Rotation paths and how fast each direction turns (degrees per step):
Each turn is a multiple of 5 degrees from 10 to 175, or 0.
Each row of a path follows its step; steps can be skipped.
path 1
step 0: [-19.0  18.0  21.8 -27.0 -25.7 -23.7 -19.3   9.6 -22.9   9.1  16.0   5.5
 -21.2  -2.7 -10.6   2.9   7.8   5.2  -4.6  15.2 -27.4  -3.6  -8.8  17.9
 -30.6 -26.1   1.1 -14.5  11.4   6.6  -8.3  -0.7  -8.2   0.8  15.0]
step 1: [-31.1 -17.9  -7.2  16.7 -26.4 -14.1   1.8 -15.5   9.5 -23.1  -8.4  20.6
  -2.9  -5.0   5.6 -20.8  21.1  -5.3 -17.4 -25.5 -16.6  -0.5  -4.4 -11.5
 -16.8   8.7   4.7  21.7  -5.1  -5.2   8.4  35.9  -9.4 -14.3   7.9]
step 2: [  0.6 -14.4   1.1   5.9   0.4  -9.1  25.1 -13.1 -21.7  -9.6   5.6  -5.6
 -13.1  -4.6 -16.8  11.5   2.1   1.1   0.3  -3.5 -21.5  42.8 -10.5  25.8
   4.8  -3.4  -1.5 -18.8  13.0  -6.9  -3.3 -10.1 -46.3   4.8  20.9]
step 3: [-45.1  -1.8  14.0  -9.8 -23.6   8.2   8.2  38.6  10.4 -16.9   5.7   6.1
  12.5 -28.0  10.8  -2.1   9.0  14.9  -8.1  14.4   7.2  23.8  -5.2   8.1
 -28.5  -3.3  -7.3  21.3  -0.4   5.7   3.6  -4.9  -6.9  10.3  -5.5]
step 4: [ -1.1   1.7  -7.2   7.4 -13.1 -31.3  -8.6  10.6  -4.2 -13.0  25.1  15.3
 -14.0  16.1 -31.4 -23.0  -9.5 -10.4  -8.8  -7.6  -3.3  20.0  -9.7   3.6
  10.4   8.2  11.4   1.9  -5.2  43.3  24.8  15.0 -18.6   7.0  11.4]
step 5: [ -9.5 -45.1  17.3 -31.4 -14.7   5.2  12.1   4.3 -11.8 -12.0 -18.9  24.3
   8.3 -19.1 -19.7  -3.6  21.7   7.5  -3.4 -10.3   2.4  18.1 -10.4 -13.7
  27.9   3.5  -5.8  -4.0  18.7  -2.8 -15.7   6.2  -8.7  15.2  -9.0]
step 6: [-27.7  14.9  19.8  -1.5   8.9 -11.6 -12.6  -1.2  10.4 -20.3  -5.6   3.8
   5.3  -6.1  19.0  12.2 -12.3   3.2  22.6 -20.7  13.8  45.2   3.7   4.7
  10.7   2.4  11.3 -13.9 -13.7  11.5  34.1  -5.8 -11.0  21.1   4.4]
step 7: [  9.6  21.1  -7.9 -25.6   5.9  -0.1  -2.2  21.0  11.9   4.8  22.5  23.7
  15.5  -4.9  -8.3 -14.2   9.3  17.5 -33.0   5.7  20.9   6.8 -13.2 -13.4
  22.2  19.8  -3.4  13.9  19.0  -0.5   3.2  -2.4 -21.5  21.9  23.4]
step 8: [ -8.3   1.3  21.3 -31.5  -6.4 -20.6 -14.9 -15.5  18.1  -1.1  -7.3  17.1
  10.5  11.5   8.6 -11.4 -17.0   4.1  18.7 -10.6 -11.6   8.7 -18.7  -0.7
   9.1 -18.9  -7.8 -19.2  20.6  39.0 -19.1  18.7  13.5  14.1  -3.7]
step 9: [  2.7   0.5 -15.9 -17.8  -1.1   1.1 -24.0 -17.1  -4.8 -31.4   5.8  39.4
  23.6  -9.9   9.4  23.1   2.0   2.5  -3.5 -20.1  -7.5   8.2   5.9 -28.9
  12.0  -3.7   3.6   1.8   8.5 -25.9  28.3   2.7  -2.4 -10.0  18.2]
step 10: [ -8.8  23.4  12.5 -28.0   0.7  -8.3  -4.9 -39.5 -10.2  15.4   8.2  -1.7
  -3.6  -0.7  32.3  -8.1 -19.2  20.1 -13.3  13.6  -7.0  22.1   0.0  24.6
  17.6  17.1  -0.3   6.1   5.4 -10.2 -17.5   4.3 -19.9  15.2  10.2]
Directions:
[ -6.6  -1.2 -15.8  -9.1  -8.1  -7.9   2.5  -4.8  -4.1  -4.0   3.2  -1.7
   5.5  -6.9   3.1   0.0   6.5   6.4   5.5  -2.3  -3.8  -0.8  -5.8   0.7
   0.5  -1.7   1.5  -1.2  -4.3   4.5   2.4   2.4  -3.4  18.1   7.9]
0
[  7.3  -1.1   0.1  -1.2  -6.6  -1.6  -6.4   7.6  -7.2 -11.8   2.5  -2.6
   0.6   2.8   2.3 -10.7   7.8   1.2   5.6   5.0   6.0  -3.6  -6.4   9.5
   5.0   2.3   1.0  -6.6   9.9 -11.7   2.1  -7.2   3.8  -5.6   7.1]
155
[  3.7   1.6   7.4   5.3  -4.2  -4.2  -7.3 -10.6  -2.2   8.0   3.9  -7.2
  -7.2   5.5  -1.3  -1.3  -7.7   0.0   8.6   2.8  -0.9  10.5   0.4   5.1
   0.3  -4.0   8.1 -11.2  -4.5  11.4  -1.1  -5.0   0.8   0.7  10.6]
175
[-11.7   4.2  -1.7  -1.2  -4.1   0.1  -2.1   8.4   3.1  -3.1  -7.7   3.1
  -4.4   9.5  13.1  -2.0   8.1  -0.6  13.3  -1.6   1.8   5.8   4.9  -3.4
   0.4 -12.1   2.1   6.2  -3.9   3.4  -9.0  -1.5   4.6  -4.5  -3.3]
140
[ 9.6  5.4 -4.5 -2.6  3.0 -8.1 -5.6 -4.0 -3.4  2.8 -3.9  9.6 12.7  5.0
  6.0 -1.2 -1.7  8.7  2.5  3.6 -2.1  0.7 14.4 -1.2 -6.8  9.2 -8.5 -8.0
 -4.2 -2.7 -7.0  1.0  4.5 -1.2 -0.6]
25
[ -6.9  -9.6  -8.1  -7.5  -3.2  -8.4   3.2   1.5   5.9   7.7  -2.7   2.0
  -3.1   4.7  -7.4   4.9  -4.8  -6.2   1.5  -0.9  -1.6   7.0  -3.3  -0.3
   3.4   4.3   3.4  -6.3  -0.9 -12.8   1.4   9.2  14.2  -6.9   3.6]
95
[ -8.7   3.3  -3.5   2.8   7.7  -0.6 -11.6  -2.9   8.0 -11.4  -6.0 -11.8
   5.5   2.3  -4.6  -8.0  -8.5  -5.0   4.0  -1.5  -4.2  -0.8   0.2  12.2
   2.7   4.0  -2.5  -1.1  -1.4   0.1  -2.7   9.6  -3.8   2.5  -7.6]
160
path 2
step 0: [ -4.6   5.5  16.3 -18.1  -3.5 -25.7   7.3  32.2 -22.0 -20.7 -12.8 -14.1
  14.1 -20.8  20.4  21.1   8.5   7.5   3.4 -20.0 -16.2   2.6 -22.3 -17.8
 -15.7 -11.5   7.4   2.2  -7.1  -0.5  20.2 -15.8   4.9   7.7 -11.2]
step 1: [  3.9 -15.6  25.8 -15.5 -14.7   5.5  -0.6   6.3   6.7  -3.5   2.8 -31.6
  34.5   3.3   4.5  11.5 -12.5   1.2 -23.8 -23.7  12.4  -0.4 -20.4  18.2
  17.2  10.7  -1.8  13.7   1.9  20.3  14.8   1.3 -21.6  -3.2  15.0]
step 2: [-11.3  12.5  15.5   6.7  -4.8   9.3  -5.4  10.9  -3.8 -15.1  -7.8 -19.6
  14.8  -8.1  -3.8  13.4 -15.7  12.2  -2.9  15.4  12.7  32.0 -28.8  13.7
 -14.7 -19.1 -14.4 -22.5 -27.9 -19.4  14.0   9.1   4.5 -17.5  11.1]
step 3: [ -5.5  -5.1  17.8 -44.6   5.3   0.8  13.6  10.6  30.3   4.4   0.3  -1.0
  14.6 -15.2  -2.2  -7.2   5.6  -7.3 -17.5   5.7 -22.0  14.3 -31.1 -26.8
  -2.8 -17.2 -15.6  -9.4   3.4  15.8   9.0   2.9   6.7  -4.5   6.7]
step 4: [ -7.1  12.2  50.6  -1.5 -23.2   1.3   0.8  29.7  -5.4 -18.7  26.7 -24.0
  18.2   0.7   5.4   0.1   9.7   2.3  -0.2   0.5  13.5   7.4  12.0 -19.1
  15.9 -17.7  -7.1  -2.2   5.3  -1.9  -8.4 -14.4   1.3  -1.6   7.0]
step 5: [-15.7   7.5 -11.6   9.2  12.4  10.1  10.8  36.6 -15.0   5.1  33.4 -12.2
  34.6  -7.2  -6.4  12.0   5.5   2.2 -18.7  -2.6 -18.4  16.8 -25.1   1.2
  -2.3  -3.6  -2.5  20.1 -14.3   3.8   5.4  15.5  -3.6   4.7  17.0]
step 6: [  1.6  -1.7   2.6  -3.7   0.8   9.1   9.8  14.5   0.8 -14.9 -14.6 -24.5
  30.9   9.3  30.8   6.8   5.3   1.6  -2.3   8.4  19.3  10.7 -27.3 -28.4
 -16.4  12.7  -7.3 -26.3  19.4   7.5  -9.4  19.5   1.8   5.9  13.0]
step 7: [ 17.3  20.7  23.1  -2.6   7.7  -7.6  -2.9  20.1  17.4  28.5   0.6  -6.4
  19.5   6.4 -24.4  32.1   7.8 -12.5  -6.6 -11.9  18.4  10.5 -15.9 -22.5
   3.3  -3.4 -18.9 -11.8 -12.6  -9.2   4.8 -13.3  -8.3   5.5  16.7]
step 8: [  0.6  11.6  13.0 -31.3  -2.8  -4.7  -0.2   3.8 -19.3 -17.9  -9.5  -8.8
  38.2 -14.8  15.0  16.2  24.8  -3.9  -4.2  13.9  -7.2   5.9  -9.6 -13.6
   4.0   2.2   4.8  24.0 -19.3 -26.8   4.1  -5.8  23.0  -3.3  14.6]
step 9: [ -6.2  10.7   8.8 -16.6  13.9   4.8  14.8  11.8   2.9 -14.4  12.7 -28.2
   7.4  21.4  10.4   9.5 -10.3  10.0 -28.1  -6.2  20.5 -23.8 -20.5  -7.7
  25.2   4.1 -17.9   5.2 -15.1  22.2  17.8   5.2  16.2   4.6  14.3]
step 10: [-34.4   8.0   9.7  -6.3  -5.2  -4.3 -13.2  18.2 -13.8  -9.3 -15.2  -1.9
  18.1   9.5 -10.8  20.0 -15.7  -3.5  -8.8   2.5  10.4   6.6 -26.1  -6.2
   0.9 -18.0  -5.3 -17.8 -22.5  -2.8 -40.4   4.0  -3.3  -8.8  23.3]
Directions:
[ -7.4   1.0  -4.4  -5.2   6.4  -2.2  -7.2   3.6  -1.2  12.0  -1.0  -5.3
   4.9  -2.4 -10.5  -6.5   8.6   4.0   7.5  -4.0   9.6  -5.9   0.6   6.3
  -4.7  -3.1  -8.3   4.9   7.3   9.7   6.8   1.5   7.2  -4.6  -0.5]
175
[ -5.1  -0.9 -10.3  -2.6 -11.2   5.3 -12.8   1.9   2.3  -4.3  -9.0 -14.3
   0.1  -4.3   1.3  -2.2   7.0  -2.4   3.9   2.4  -2.5  -4.7   7.0  -4.4
   2.2  -6.4  10.1  -6.4  -1.5  -4.8  -1.9   1.9  -3.5   0.1   9.5]
175
[ 10.0  12.0  -0.4 -15.3  -2.3   2.1  -3.1  10.2  -3.3  -7.2   0.4   2.5
   1.2  -2.9  -8.1  -4.4  -8.5  12.5  -0.3  -2.2   3.8   1.7   0.3  -6.7
  -2.5   5.1  -1.0   3.8  -0.7  -1.7  -1.7   9.6  -8.9  -0.7   2.1]
0
[  2.2   2.4  -2.4  -2.8   9.5 -12.1   4.6  -7.3 -10.5   9.5 -13.3  -9.2
  -0.9   7.1   0.7   8.6  -0.5   7.3  -3.9  -2.9   2.3   0.3   5.2  -6.8
   1.9   7.4   6.6   3.3  -2.9  -3.6   1.7  -3.3   1.6   4.4   6.6]
40
[  0.7   2.4   9.7   5.3  -5.8   3.6  -7.4   3.3   1.2   7.5  -6.6   3.3
   1.8   1.6   1.6  -1.4 -12.0  -7.0  -8.8  -5.2  11.8  -4.6   5.0  -8.3
   4.1  -2.8   4.6   0.9   5.8  13.1  -4.2  -9.1  -4.4  -2.3  -0.1]
125
[  8.2  -1.3   7.1   0.7  -7.1   2.5   5.0  -5.1   7.2  -3.9   7.7 -10.7
  -7.7   7.4   2.0   1.1   5.2   9.0   0.0   0.6  10.3  -4.9   5.0   5.5
   8.0   8.1  -7.7  -7.9  10.3   0.8   0.7  -0.3   0.0  -0.6   7.3]
140
